One turn moves each row of this set onto another row. After a few examples, where does it send each row asked below?
q805: 8 -11 0 2 -19 12 -6 6 -2 -2 12 19
q181: 25 -14 -8 2 4 11 20 -6 16 5 9 -6
q402: 19 -16 -9 -7 1 12 8 -10 20 8 -3 4
q378: 32 -16 -2 2 1 4 12 -16 18 7 5 2
q653: 3 -5 -1 7 -8 8 13 15 -8 11 16 1
q220: 26 -14 -6 5 3 8 17 -9 19 5 0 2
q914: 21 -10 7 9 -21 3 12 6 -15 1 10 2
q126: 16 -6 2 16 -8 4 5 5 0 10 27 19
q370: 6 -4 -5 5 -5 15 12 15 2 14 19 14
q619: 16 -16 -10 -9 1 16 10 -6 16 8 4 -1
q717: 32 0 6 4 -17 -6 -1 0 12 18 7 7
q349: 18 -24 5 -2 0 -2 14 -13 10 13 8 -6
q603: 20 -22 5 -4 -3 -3 5 -17 14 9 9 -3
q611: 9 -8 4 -4 -20 7 3 7 -10 19 13 10
q293: 16 -21 -1 -2 3 2 15 -10 11 10 16 -9
q495: 5 -10 3 8 -4 7 14 13 -5 15 24 6
q747: 25 1 6 8 -19 -9 -6 0 8 13 6 1
q802: 12 -13 -10 7 3 7 10 -7 12 -5 9 -10
q629: 24 -6 -2 0 -22 16 10 9 -6 3 -2 12
q605: 15 4 -1 -9 -16 -1 16 2 2 -4 11 18
q63: 13 4 3 -3 -16 -7 18 1 -1 -8 15 14
q300: 28 4 3 11 -16 -6 -4 1 14 11 8 7
q831: 8 -5 -3 -2 -8 14 17 16 -4 19 10 6
q138: 11 0 -7 13 -3 13 16 16 -1 8 15 8
q957: 23 -13 -7 -7 -5 8 4 -13 16 4 -6 -1
q538: 23 -10 3 20 -13 4 9 6 -3 -4 20 15
q897: 16 1 6 -9 -18 -6 19 -1 0 -2 17 17
q917: 11 -18 -5 -6 -3 6 11 -7 6 5 5 -14
q884: 30 -13 6 4 -14 10 15 5 2 11 18 24
q552: 11 1 3 -6 -16 -5 13 0 2 -5 17 18
q636: 23 -14 -5 10 1 0 5 -15 15 -4 6 -3
q453: 29 3 3 2 -21 -4 -5 1 10 16 2 4
q434: 23 2 3 5 -17 -4 -11 0 14 13 6 9
q77: 6 -1 -6 11 -17 10 -3 9 -7 5 10 11
q282: 21 -16 -1 1 -7 -2 6 -15 6 3 -1 -12
q752: 15 3 3 -8 -20 -5 19 2 -3 -3 12 13
q546: 14 -20 0 -5 -5 0 10 -11 6 7 -3 -12
q582: 24 -2 9 5 -19 -8 -9 -1 10 17 10 4
q834: 19 4 1 -5 -16 -4 20 1 3 -3 15 19
q98: 14 -18 -4 -2 -2 3 -5 -15 17 0 5 2
q218: 21 -6 7 12 -16 0 16 6 -12 16 18 4
q955: 14 -18 12 -4 -19 5 6 3 -6 11 20 15
q952: 7 -19 -3 4 4 2 0 -12 18 2 12 2
q555: 21 -5 -1 1 -14 14 9 7 2 21 16 24
q443: 12 -16 -7 10 3 1 4 -11 12 -4 3 -5
q16: 8 -19 -5 -1 6 8 6 -8 18 4 17 0
q245: 25 3 -7 11 -16 13 15 11 -7 11 5 10
q130: 16 -5 1 5 -5 10 24 15 -4 19 17 5

q98 -> q603
q552 -> q897
Now find these:
q453 -> q434
q619 -> q16
q245 -> q77
q370 -> q495
q538 -> q914
q402 -> q952

One turn moves each row of this set onto another row. After a few examples, where does it send each row asked below?
q553: -2 8 2 2 3 -3 8 9 -10 19 14 -6 -14 1 -8 -3 -6 5 10 -6 27 2 -12 1 13 17 4
 -8
q15: -18 -11 -10 13 -17 2 13 9 -7 18 -4 0 0 -10 -7 -18 10 -2 -6 11 -7 2 -9 3
 -9 8 0 -8
q128: -7 -7 -2 5 -1 22 -12 18 -3 2 -1 -1 2 3 -9 -13 -7 -13 2 -19 8 10 2 7 17 4
 -4 -16
q417: -13 7 -5 -2 -17 -11 2 4 -1 -5 14 4 6 -9 -22 8 10 -15 -6 -3 -3 0 6 -5 -5
 6 -9 -4
q604: -11 -5 -5 3 -3 22 -12 16 -4 -1 0 0 4 2 -7 -12 -6 -13 3 -16 5 9 5 11 17 2
 -6 -15
q693: -8 11 -5 5 4 -3 -2 -8 -4 5 3 -7 -16 -20 -1 2 6 0 -3 -9 -21 13 4 -12 5 -1
 -9 0
q237: -13 15 -7 -3 -2 -5 10 0 -10 7 14 -1 -5 0 -5 -1 -5 4 12 4 20 -5 1 14 16
 11 -3 -3
q444: -8 -6 -3 6 -1 21 -12 15 -2 1 -2 -1 3 5 -10 -14 -6 -13 4 -17 6 8 3 10 20
 3 -5 -15
q720: -14 -13 -8 14 -17 2 13 11 -7 21 -3 -1 -3 -10 -8 -18 9 -3 -8 8 -4 4 -12
 -1 -10 10 2 -9
q895: -4 8 1 -2 -2 -1 10 14 -12 16 16 -5 -15 -6 -6 -1 -7 3 10 -7 26 4 -12 0 6
 18 4 -9
q49: -1 8 0 11 11 -4 -5 -10 -3 13 1 -11 -19 -13 -4 -2 6 1 -4 -13 -16 12 -2
 -15 12 0 -6 -1
q83: -7 9 -4 5 5 -1 -1 -5 -3 7 4 -7 -18 -21 -1 1 5 -1 -4 -11 -20 16 1 -14 3 0
 -8 -1
q655: -9 11 -3 -6 -6 -1 12 16 -12 11 18 -2 -13 -10 -4 2 -8 2 10 -4 23 6 -8 2 0
 16 1 -9
q988: -4 6 -2 9 -5 -16 -3 -10 1 1 7 -1 8 8 -27 2 13 -11 -7 -2 2 -8 7 -1 14 6
 -7 0
q846: -8 -6 -2 4 -3 23 -13 20 -3 1 0 0 1 2 -9 -12 -7 -14 3 -19 7 11 1 7 15 4
 -5 -17
q804: -8 -7 -2 6 0 21 -13 16 -2 3 -2 -1 2 4 -9 -13 -7 -13 3 -19 7 9 2 8 20 3
 -4 -16
q357: -8 3 -2 -2 -17 -8 2 13 -3 0 16 3 1 -13 -22 9 8 -15 -7 -8 0 6 0 -14 -11 9
 -7 -7
q523: 6 -2 8 9 -6 -10 -2 11 -2 15 11 -5 -5 -1 -27 4 8 -11 -9 -17 9 6 -10 -21
 -1 12 1 -8
q817: -7 10 -4 9 9 -4 -4 -14 -2 7 1 -8 -15 -13 -3 -1 6 1 -4 -8 -20 10 4 -10 13
 -2 -9 2
q758: -4 8 -2 6 7 -2 -3 -4 -4 10 4 -9 -20 -20 -3 1 6 0 -5 -13 -18 16 -2 -17 4
 0 -6 -2
q774: 3 1 4 14 -1 -17 -5 -8 1 10 7 -4 3 11 -29 0 12 -10 -8 -8 7 -5 0 -8 16 8
 -2 -2
q573: -9 -5 -4 4 -2 21 -13 15 -2 0 -2 0 4 5 -8 -13 -7 -13 3 -16 5 8 5 11 19 2
 -7 -15
q696: -15 15 -8 -6 -7 -3 12 6 -10 4 16 1 -5 -6 -3 1 -6 3 13 4 18 -2 0 12 9 12
 -3 -5
q134: -11 -14 -6 17 -13 1 12 11 -7 25 -5 -3 -4 -7 -9 -20 10 -2 -7 6 -3 4 -14
 -3 -7 11 4 -9
q837: -11 -5 -5 2 -3 23 -12 18 -3 -1 1 1 3 1 -8 -11 -6 -14 3 -17 5 9 4 10 15 3
 -7 -16
q820: -1 -1 4 2 -13 -8 1 16 -2 8 14 -1 -5 -10 -24 7 8 -14 -9 -14 5 8 -7 -20
 -10 12 -2 -9
q518: -8 13 -3 3 1 -6 8 -2 -9 12 12 -4 -7 5 -8 -4 -5 5 12 1 24 -5 -2 12 19 13
 0 -3
q862: -10 -14 -5 21 -9 -1 9 2 -6 26 -8 -5 -2 1 -11 -23 12 0 -7 8 -2 -1 -12 2 3
 9 3 -6
q44: -18 -9 -12 14 -17 0 13 3 -6 17 -5 1 2 -7 -8 -19 11 -2 -6 14 -8 -1 -6 7
 -4 7 -1 -6
q418: -14 13 -7 -8 -9 -1 13 12 -11 6 18 0 -9 -10 -3 2 -8 2 12 1 19 3 -4 8 2 14
 -2 -7
q736: 7 -1 8 14 -1 -14 -4 1 0 15 7 -6 -3 7 -29 1 11 -10 -10 -14 9 0 -7 -15 9
 11 0 -5
q67: -11 8 -6 4 -12 -14 0 -5 0 -4 11 3 10 0 -23 6 11 -12 -6 0 -2 -6 9 0 6 4
 -10 -1
q885: -2 7 0 9 9 -2 -4 -6 -3 13 2 -10 -20 -17 -3 -1 6 2 -5 -14 -17 15 -3 -17 8
 1 -6 -2
q666: -9 -15 -4 20 -10 0 10 6 -6 27 -7 -5 -5 -3 -10 -23 11 0 -8 5 -2 1 -14 -1
 -1 11 4 -9
q623: -10 -7 -3 2 -4 23 -12 20 -3 0 0 0 2 1 -7 -12 -8 -14 3 -18 6 11 2 8 15 3
 -6 -16
q728: -8 11 -5 6 6 -4 -3 -12 -2 5 3 -7 -14 -17 -2 0 6 0 -4 -7 -21 10 5 -8 9 -3
 -9 1
q398: -16 -10 -10 17 -14 -1 12 0 -6 19 -7 0 3 -3 -8 -21 11 -1 -6 13 -6 -3 -5 8
 1 7 -1 -6
q205: -3 10 1 4 4 -5 8 2 -9 18 11 -6 -11 6 -9 -4 -6 5 11 -3 27 -2 -8 7 19 15 3
 -5
q117: -3 9 -2 11 11 -5 -4 -13 -2 11 1 -9 -16 -12 -4 -3 6 1 -4 -10 -18 10 1 -11
 14 -1 -7 1
q813: -13 -11 -8 20 -10 -2 11 -1 -6 22 -8 -3 1 0 -11 -22 12 0 -6 11 -5 -3 -8 6
 4 9 0 -6

q988 -> q357
q15 -> q666
q83 -> q49
Now find these:
q518 -> q418

